Where one turn sends some rows of the set: a few examples, then the rows asked:
Lefin: [-0.222 -0.272 -0.152 1.135 0.130 -1.118 -1.729 0.736 -0.211 -1.226 2.028 -1.048 0.568 -0.020 -0.134 1.062 0.952 -0.162 -1.214 1.551 -1.048 0.130 0.985 0.200 1.399 -1.602 -0.376 -0.282 -0.473 -0.496 -0.090 -0.209 -0.895 -0.576 1.134 0.681 -2.428 0.035 -0.036 -0.869 -1.123 0.699 -1.229 0.889]
libev: [0.449 -0.854 -0.412 -1.188 0.875 0.245 2.374 1.308 -0.040 0.443 -0.517 0.841 -0.881 0.200 0.439 -0.310 0.853 0.508 1.761 -0.403 -0.221 -0.296 -1.915 -1.317 -0.413 1.880 -2.230 -1.941 0.256 -0.340 1.430 -0.664 -0.052 0.414 2.725 0.718 1.581 0.352 -0.349 0.877 -1.744 0.356 2.184 0.503]
noni: [-0.293 -0.123 -0.683 -0.384 -0.529 -0.122 0.734 -0.194 -0.256 2.167 0.122 -0.236 1.630 -1.890 -1.283 0.821 -1.054 -0.176 0.673 -1.300 -2.380 -0.437 0.086 1.138 -0.970 1.872 -0.496 1.597 -1.010 0.794 -0.709 -0.082 0.099 -0.253 0.649 -0.989 0.496 0.066 -0.317 0.282 2.716 0.192 0.709 -0.027]
mem: [0.538 0.890 -0.625 -1.514 -0.555 -0.804 1.163 1.520 0.371 0.791 0.888 -0.696 1.295 -0.802 -0.383 1.523 -0.494 -0.299 2.121 -0.529 -1.132 0.177 -0.162 0.405 -1.077 3.075 -1.381 0.544 1.013 0.990 -0.475 1.769 0.082 1.184 -0.454 -1.253 1.392 -0.624 -0.069 1.097 -2.733 1.507 -0.480 0.389]
Gatir: [-0.164 0.012 -1.360 -0.999 -0.802 -0.430 1.116 1.384 0.281 0.517 0.653 -0.329 0.410 0.042 0.929 1.173 -1.450 -1.233 1.622 0.324 1.970 -0.482 -0.130 0.667 -0.051 1.469 0.436 -1.304 -0.159 1.948 1.270 1.837 0.748 0.131 0.691 -0.020 1.041 -0.551 -1.451 0.195 -0.095 -0.216 -0.477 -3.517]
Noke: [-1.109 -0.821 0.194 -2.507 -0.673 -0.356 -0.687 -0.119 -0.374 0.856 0.162 1.521 1.687 1.069 0.130 0.571 2.130 -1.172 0.827 -0.169 0.011 -1.783 0.288 -1.066 1.237 0.309 -0.808 -0.719 1.741 -0.438 -0.884 -0.550 1.428 0.232 1.881 -0.890 -0.014 -0.897 1.775 -0.964 1.037 -1.697 0.906 0.266]
bule: [-0.161 -0.297 -0.244 -0.525 -1.467 -1.634 0.139 0.585 0.074 -1.549 0.223 -0.577 2.080 0.485 2.134 -0.797 -0.091 -0.660 0.888 0.520 -1.716 -0.303 -1.420 0.396 1.357 0.655 0.845 -1.678 -0.278 -0.252 2.017 -0.580 0.201 0.590 1.873 -0.644 0.933 1.330 -1.392 -1.603 -1.605 -0.037 -0.062 -1.929]
Gon: [-0.199 -0.172 -0.474 -1.028 -0.421 -1.442 -0.110 1.110 1.133 1.135 0.617 -0.936 0.295 0.920 -0.825 2.252 2.154 -1.517 0.658 0.044 -1.024 0.503 1.704 0.371 -1.720 -0.579 -0.780 0.874 0.664 -0.666 0.906 -1.011 1.959 -1.181 1.685 -1.024 -0.743 -1.612 0.992 0.520 0.479 -0.248 0.503 1.118]
Vodu: [-0.266 0.590 0.888 -2.562 0.360 -0.058 1.339 -2.105 -0.934 0.586 1.589 -0.507 1.681 0.712 0.817 2.154 1.082 -1.020 -0.142 -0.762 -1.393 0.005 0.862 0.971 -0.869 -1.743 -0.233 0.485 0.415 1.312 -0.589 1.053 -0.046 -0.094 0.901 0.441 0.068 1.163 1.609 0.065 1.357 0.015 -0.880 -0.296]
subaf: [-0.241 -0.881 0.442 -0.273 -0.563 0.320 0.263 -0.305 -0.389 -1.872 -0.793 1.297 -0.241 1.005 0.366 0.661 -0.143 -0.015 0.584 -0.522 -1.833 2.404 -0.419 -1.290 -0.932 1.412 0.367 -0.279 0.017 -0.025 -0.645 0.450 -0.182 -0.434 0.440 -0.434 2.080 -0.701 -0.462 0.387 4.228 0.079 -0.706 -0.561]
baz: [0.136 0.506 -0.491 -2.344 -0.354 0.196 1.065 0.036 -0.587 1.839 0.825 -0.852 -0.795 -2.275 0.655 0.894 0.920 -0.294 1.223 -0.215 0.803 1.056 0.942 0.774 -1.491 3.241 -0.445 -0.997 -1.156 0.360 0.187 -0.482 2.667 0.435 0.129 0.778 1.661 0.084 -0.618 -0.004 -1.392 -0.455 -0.867 -0.001]
suvev: [-0.579 0.727 -0.275 -0.082 -0.206 1.779 -0.087 1.002 0.440 -1.469 -1.455 1.839 -0.426 -0.004 -0.429 -1.121 0.279 1.356 0.295 0.657 -1.264 3.350 -0.194 0.533 -0.951 -0.834 0.737 -0.933 -1.318 -0.492 1.119 -1.292 1.083 0.840 0.369 0.239 -0.802 -0.758 -0.126 0.404 1.907 0.119 -0.951 0.802]
nesa: [1.543 -0.644 0.166 -0.334 0.733 -0.973 1.021 0.511 -1.888 -0.124 1.997 -1.527 0.536 2.382 0.604 0.271 -0.521 -1.125 1.519 -0.204 -2.151 1.651 1.099 -1.794 -0.545 -1.499 -0.851 0.517 0.635 -0.285 0.953 0.342 0.301 -1.739 0.531 0.586 -0.798 0.565 -0.197 -0.602 0.240 1.408 -1.611 0.639]
kuzak: [0.194 -0.839 1.472 0.271 -0.714 -1.138 -0.503 -1.231 -0.981 -0.191 0.742 0.443 -0.102 -0.071 1.390 0.105 0.647 -1.170 2.185 -1.859 -1.602 1.476 -1.530 -0.220 -1.154 2.099 0.038 1.306 -0.795 -0.512 -1.713 -0.173 -1.073 -2.348 0.545 0.592 0.917 -0.407 -0.991 1.585 0.172 1.600 -1.469 0.819]
kubiz: [-1.356 0.275 0.325 0.408 0.592 -0.791 0.147 0.211 -0.309 0.083 0.453 -0.541 0.052 -0.701 1.040 0.487 1.859 0.905 0.107 0.108 -0.110 -0.968 -1.542 -0.020 0.144 2.100 -1.656 -2.185 -0.037 -0.824 -1.867 0.106 1.085 2.440 2.591 -0.580 0.342 1.509 -0.707 2.157 -1.242 1.256 0.308 0.199]
mili: [-0.584 -0.120 -0.358 -1.123 -2.232 -0.571 0.728 0.853 0.025 2.062 2.449 2.198 -2.896 -1.310 -0.433 0.447 0.557 0.008 0.815 -0.491 1.159 -0.714 -0.250 -0.427 -0.367 2.080 -1.297 -1.245 0.050 0.081 1.371 -0.055 0.437 0.832 1.162 -0.790 -0.005 1.377 0.002 -0.394 -1.213 0.567 0.874 0.823]
Vas: [0.097 -0.579 0.678 -0.539 -0.767 0.153 -1.139 1.656 -0.241 0.023 -1.379 -2.020 0.758 1.223 0.034 -0.125 1.264 0.856 0.698 0.868 0.025 -1.345 1.412 0.159 0.457 0.045 -1.958 0.443 2.564 -0.926 0.242 0.649 2.882 0.242 1.031 -0.820 -0.628 0.049 0.680 -0.813 -0.333 -0.343 -1.366 0.733]
Mep: [0.134 -0.102 0.616 -2.485 -0.012 -1.879 0.902 -0.034 0.431 0.725 0.594 0.558 1.526 0.838 -0.299 1.054 -0.025 -0.451 1.753 -0.817 1.657 -0.904 1.040 -0.458 1.419 1.228 -0.629 -1.558 0.308 1.327 -1.964 1.469 0.096 -0.153 -1.453 -0.162 0.689 -0.744 -0.802 0.073 1.205 0.553 -0.429 -0.827]
Kape: [-0.464 0.390 0.868 -0.240 -1.100 -0.765 0.237 -0.262 -0.131 0.782 1.272 1.273 2.614 0.081 1.231 0.151 1.503 -2.380 0.750 -1.952 1.473 0.229 -0.207 -0.195 -0.793 -1.283 0.734 0.469 -1.328 -0.142 1.587 -0.172 0.998 -0.682 1.170 1.009 -0.709 0.693 -0.336 -1.497 1.061 -1.041 -0.597 -1.819]
suvot: [-1.289 -0.597 -0.984 -0.811 -1.472 2.817 0.732 0.036 -1.720 1.268 0.476 1.467 1.402 -0.713 1.365 -1.833 -1.360 -0.645 1.168 -0.806 0.729 0.207 0.030 1.213 -0.624 1.126 0.405 0.796 -0.941 0.458 0.205 -0.704 0.342 1.360 0.848 1.450 1.047 0.481 -0.854 -0.904 -0.766 -0.010 -0.511 0.703]
tobig: [1.023 -2.480 -0.866 0.407 -0.516 0.922 -0.669 0.397 0.115 0.206 0.771 2.302 0.027 -1.049 1.539 -1.255 1.064 -0.251 -1.941 0.216 0.064 -0.989 -0.331 -0.222 -0.410 2.205 -1.966 0.054 0.635 0.464 0.362 -0.768 -0.134 0.231 0.249 -1.003 0.830 0.708 1.812 -1.071 -0.015 0.730 -0.190 0.162]
Pifed: [0.138 -0.309 1.733 0.982 -0.273 -0.004 -0.757 -0.416 -0.445 -0.656 -0.023 0.633 0.630 -0.881 -1.017 -0.420 1.920 1.794 0.595 -0.868 -1.133 1.587 0.477 1.320 -1.042 -0.477 -2.970 -0.079 0.587 -0.939 -1.052 0.211 -0.624 1.279 0.595 0.651 -0.717 0.874 -0.418 1.243 -0.783 0.749 -0.663 2.718]
dadum: [0.640 -0.339 -0.463 -0.394 0.484 0.422 0.366 0.957 -0.753 -1.629 1.195 1.313 -3.546 0.558 1.277 0.453 0.250 0.146 0.615 -0.273 1.357 0.608 -0.109 -1.329 -0.881 -0.732 -0.389 -2.248 0.808 0.562 0.105 0.214 0.086 -0.247 1.675 -0.245 -0.951 0.024 -0.314 0.527 -3.204 0.253 0.214 -1.292]
taku: [0.928 0.560 -0.643 -0.567 2.093 -2.191 1.363 0.986 0.742 -1.103 -0.215 0.180 -0.979 0.413 -0.664 1.518 1.954 0.611 0.159 -0.246 -1.208 0.812 0.460 -0.529 -0.432 -0.148 -0.917 -3.228 0.325 0.135 -0.752 -0.118 0.204 -0.145 1.425 -0.477 -2.211 -0.327 -0.413 1.627 -0.598 0.768 1.321 0.047]
sak: [0.604 -0.095 0.333 0.302 -0.627 1.369 -1.140 0.919 0.496 -0.451 -1.300 2.038 -0.201 0.320 0.540 -2.325 -0.412 -0.433 0.687 -0.523 0.561 1.190 0.068 -0.697 -2.307 0.277 1.341 0.228 1.162 -0.293 -0.727 -0.848 0.301 0.399 -0.552 0.049 1.494 -0.072 -1.319 -1.514 1.508 0.543 -2.043 -0.124]
datop: [-0.538 1.705 0.154 -0.899 -0.175 -1.840 1.904 -0.119 -1.730 0.176 0.998 -0.210 0.402 1.093 0.620 0.191 0.467 -0.100 2.855 -0.927 -0.521 0.980 0.284 -0.202 0.411 -0.089 -0.140 -3.075 -0.340 -0.240 -1.767 1.298 0.772 0.594 0.735 0.384 -1.774 -0.074 -2.165 1.927 -0.176 1.238 -1.072 -0.201]
tona: [1.619 -0.436 0.457 0.310 -1.139 -0.412 0.451 0.751 -0.215 -0.431 -0.149 0.921 1.471 -0.149 1.534 -0.137 -0.133 0.223 0.673 -0.970 -0.341 -4.675 0.149 -0.580 -0.964 -1.066 -0.844 -0.084 0.545 0.224 1.494 -0.063 -0.239 -0.376 1.784 -0.696 -0.652 0.022 0.246 -1.976 0.402 -0.296 -0.891 -0.741]
ponal: [-1.180 0.992 -1.488 0.618 -2.124 0.866 -0.033 -1.429 0.106 -0.541 -0.972 0.503 1.208 -1.529 -0.651 0.022 0.202 -0.260 0.558 0.880 -0.795 0.883 0.379 1.583 -1.187 -1.041 0.234 0.432 0.962 -0.013 -0.708 0.846 -1.545 1.508 1.042 -0.531 1.150 -0.220 -1.733 -0.122 2.205 0.517 -0.305 -1.028]
Zeso: [0.551 -0.349 0.822 -0.205 1.162 1.443 -0.681 0.614 -1.619 -2.308 -0.106 -0.577 0.501 0.128 1.094 -0.066 -0.487 0.886 -0.067 0.311 -1.440 -1.197 -0.628 -0.658 0.695 -1.106 -0.382 -0.506 -1.186 0.119 0.093 0.287 1.215 -0.186 1.832 0.997 -0.323 -0.422 0.928 -0.950 -1.064 -2.879 -0.754 -1.158]
kufol: [0.180 -1.243 -0.634 1.281 -0.964 1.712 0.860 0.383 -1.268 -1.626 -1.315 0.381 -1.119 -0.873 0.938 -0.605 1.170 1.001 -0.014 -0.545 -2.585 2.070 -1.360 0.022 -0.414 1.593 -1.154 -0.563 -0.614 0.195 2.644 0.987 0.399 0.073 2.751 0.030 -0.859 1.278 0.042 0.398 -0.564 0.571 -0.485 -0.489]
kal: [-0.026 -0.253 -0.224 0.637 -2.514 0.054 0.080 -1.232 -0.635 -1.210 0.423 1.726 -0.598 -0.036 1.462 -1.129 0.700 0.556 1.222 1.375 -0.674 0.732 0.589 0.014 -0.546 -1.302 -1.026 -0.916 0.799 -0.902 -0.897 -0.936 -1.469 0.339 0.138 -0.739 0.546 -1.438 -0.486 1.223 1.966 2.473 -1.236 1.431]
kese: [-0.704 -0.067 0.132 -0.200 -0.488 -1.075 0.273 0.805 -0.369 -0.065 -0.280 -0.849 0.551 -0.531 -0.493 0.299 1.283 0.534 2.312 -1.989 0.677 1.449 -0.200 -2.438 1.762 2.788 -1.134 -0.082 -0.460 -0.801 -1.386 0.972 0.609 -0.035 0.180 -0.790 -0.086 0.786 -1.485 -0.388 -1.930 2.320 0.246 -0.131]
Ripal: [-0.530 0.536 0.533 -2.110 -1.523 -0.971 1.784 -1.291 -1.475 -0.018 2.002 -0.053 0.310 0.586 1.927 -0.318 -0.465 -0.693 2.214 -1.414 -2.186 -0.567 0.952 -0.345 -1.334 -1.340 0.760 -1.680 -0.910 -0.197 0.527 -1.983 0.994 0.535 1.925 -0.717 1.061 1.458 -1.633 -0.628 -0.844 0.229 0.030 0.235]
nof: [1.098 0.195 -1.296 -0.359 -1.349 1.382 -0.371 -0.961 0.429 -0.830 -1.294 1.176 -2.141 -1.807 0.835 -0.931 0.002 0.465 -0.099 1.202 -1.815 -0.131 -1.027 0.328 -0.907 -0.482 0.206 0.141 0.810 0.868 -0.176 0.132 -0.866 -0.484 0.466 -2.128 0.531 -0.600 1.334 0.116 1.151 0.793 -0.939 -1.241]
kenem: [0.565 -0.443 -0.396 -0.688 0.502 0.843 0.644 1.939 0.340 0.223 -0.064 0.138 -1.351 -0.932 -0.143 0.558 -0.317 1.109 -0.111 0.222 2.975 -1.557 2.527 0.330 -1.194 -0.191 -0.993 -1.840 0.864 1.004 0.935 -0.073 1.593 1.048 0.700 -0.156 -0.179 0.807 -0.951 -1.041 -0.748 -0.295 -0.042 -1.244]
tevan: [0.207 -0.076 1.624 -1.684 -1.496 -0.725 -0.456 -0.970 0.183 -2.418 1.598 -1.420 -1.334 0.969 1.170 0.722 -0.196 0.014 0.594 -0.417 -1.186 1.789 -0.162 0.098 0.172 -0.999 0.576 0.320 -0.889 0.341 0.664 -0.073 0.371 -0.767 0.183 -0.788 1.470 1.204 -0.194 -0.481 -3.355 0.224 -0.580 -0.442]

kenem goes to dadum
tona goes to Zeso
And these:
nof goes to suvev
libev goes to kubiz
Ripal goes to Noke
suvot goes to tobig

